One turn moves each row of this set onto another row. After a few examples, where does it send each row asked below?
sop: 6  6  13  4  9  -10  -8  -36  21  46  8  8
kefeb: 4  9  11  15  -4  -26  -2  -38  5  34  18  7
des: -27  29  -1  -3  -2  15  11  -13  26  14  24  18
beve: -14  26  13  4  -8  6  -6  -15  52  15  15  15
vam: -14  14  -6  0  -7  -16  10  15  18  17  23  3
pudov: 10  19  16  7  -21  32  2  -20  22  18  21  19
nitik: 19  16  20  -2  29  -14  -11  -11  7  19  -3  15
kob: 4  -15  -2  9  -2  9  12  -19  -7  6  30  1
mog: -23  13  -8  5  7  24  17  -14  31  19  23  10
bofut: 13  18  11  23  23  -27  -1  -4  6  12  -1  5
pubo: 6  1  7  26  3  -17  3  -40  7  34  15  0
danit: -4  9  -1  -12  13  23  15  -11  7  -2  26  24
sudum: 19  2  15  -11  8  17  -4  -19  18  -10  21  26
voz: -7  10  11  11  -12  2  3  -21  -16  -5  27  5
sige: 0  16  20  13  8  -7  -11  -39  19  41  3  6
dufek: 14  25  12  9  -2  29  4  9  29  8  10  17
vib: 17  23  10  2  -3  26  5  11  29  10  12  20
vut: 6  -8  2  40  5  -19  9  -19  25  13  7  -2
muzef: -11  19  5  5  16  29  11  -15  6  -9  18  17
ropo: 13  8  20  9  13  25  -5  -24  18  -17  14  17
kunof: -6  9  3  8  1  14  1  -14  58  22  16  9
figes: 13  13  12  8  -18  36  5  -20  24  20  22  17
tib: 20  9  17  9  35  -6  -8  -13  11  20  -6  8
vum: 4  13  17  34  -2  -25  -1  -23  7  -6  5  8
soraf: -19  14  -4  27  3  -1  11  9  20  12  12  -9
Vipok: 21  -17  0  12  2  -27  9  -15  15  10  18  12
fote: 4  10  10  11  -12  -40  1  -16  18  11  16  17
Faku: 19  7  5  12  23  -28  2  0  8  18  5  7

bofut moves to -> kefeb
figes moves to -> dufek
fote moves to -> Vipok
Where do these go?
muzef moves to -> des
ropo moves to -> beve
sop moves to -> tib
vam moves to -> kob

One turn moves each row of this set onto another row. After a few examples, where does it send each row asked below?
kadun: -10  31  -22  -9  -2  9  -8  -5  33  26  2  19  1  -9  -20  -7  -25  -3  -23  1  5
Vuson: -8  -8  4  23  4  9  -33  -3  -1  10  3  16  -1  34  -1  -10  -7  -13  -32  11  -6
pek: 0  24  -12  -10  0  18  -16  2  27  16  3  10  -3  0  -36  -9  -19  -12  -36  -9  7
ribit: 5  -13  -7  -1  18  -19  24  1  23  -9  23  24  -15  -1  -14  -10  -1  28  6  7  5
Posa: 2  -27  -25  25  -4  -6  -7  -5  -2  0  -9  26  -11  31  -3  -18  1  -11  -11  1  -13
bodo: 6  -7  -7  -14  8  -15  14  3  25  7  13  20  16  8  -3  -22  3  25  -13  8  -4
reti: 3  11  -8  -16  -3  -5  -8  7  23  25  5  12  22  10  -14  -21  -10  8  -30  3  -2
zol: -3  16  -10  3  5  16  -6  4  20  3  18  18  -30  -5  -48  5  -31  -14  -14  -11  13
nege: -6  -2  -1  38  23  6  -31  -7  6  -7  -1  7  -42  11  -20  2  -2  -7  -23  11  10
zimal: 0  -18  -30  38  13  -8  -16  -7  7  -7  -17  13  -38  9  -19  -9  11  0  -13  2  0
vore: -2  19  -10  8  8  -3  -11  10  18  10  16  9  -32  -9  -51  4  -30  -3  -10  -3  17
vezu: -1  -18  2  17  7  3  -10  -9  2  -4  2  23  -2  37  11  -17  2  -12  -21  12  -8
Fesi: -6  -22  -22  30  -8  -4  -24  1  -6  13  -3  24  -5  31  -10  -11  -5  -7  -20  2  -14
vef: -7  -14  -27  43  9  -5  -34  -1  2  6  -11  10  -33  9  -25  -1  4  4  -21  4  -2
vesag: -2  -11  -5  -11  14  1  7  -2  28  3  19  22  14  3  -3  -16  11  34  -20  5  -4
gife: 3  -21  -1  22  19  -1  1  -15  7  -19  -1  22  -23  27  6  -16  8  -9  -11  11  -1
Fomig: -10  0  3  33  11  10  -43  -2  1  9  2  9  -20  21  -17  0  -8  -10  -33  11  3
vite: -10  4  -17  -7  13  -6  13  -8  33  12  16  30  7  -9  3  -10  -4  32  -6  11  -2
Difo: 1  10  -8  -17  5  11  -11  0  32  16  3  12  19  4  -14  -19  2  11  -39  0  -2
Bav: -5  -5  -6  9  15  5  10  2  17  -10  34  28  -35  -5  -38  8  -21  9  5  -4  11
lare: 1  -13  -3  32  26  1  -9  -13  10  -21  -3  14  -43  14  -9  -6  6  -7  -12  11  8
nenom: 4  -24  -30  30  7  -8  -2  -9  5  -10  -16  21  -28  20  -8  -17  9  -7  -9  1  -6
fil: -4  -18  -2  2  19  -1  17  -1  21  -10  34  31  -14  -1  -15  -2  -1  33  2  3  2
raku: -9  19  -20  -13  3  1  0  -7  36  23  4  22  15  -7  -3  -15  -9  16  -23  8  -2
firit: -11  -16  -23  39  -1  -3  -39  3  -5  16  -4  16  -16  20  -21  -3  -4  1  -23  4  -8
vizu: -13  28  -21  1  2  7  -3  -3  27  17  13  24  -21  -14  -32  4  -36  -7  -8  -1  11
Dod: -13  1  -16  3  17  -7  18  -7  28  2  27  35  -16  -14  -9  1  -14  29  9  9  4
vemab: 1  -1  -9  10  18  -13  12  6  19  -8  23  18  -40  -11  -38  4  -17  14  8  1  15
nub: -1  25  -10  -5  -3  1  -21  11  19  27  6  6  -1  1  -39  -7  -26  -7  -29  -2  8
nuki: -14  13  -18  7  11  0  10  -5  24  5  25  32  -30  -16  -27  9  -31  10  8  3  11

ribit moves to -> bodo
Bav moves to -> fil
kadun moves to -> vizu
Where do these go?
zimal moves to -> nenom
gife moves to -> vezu

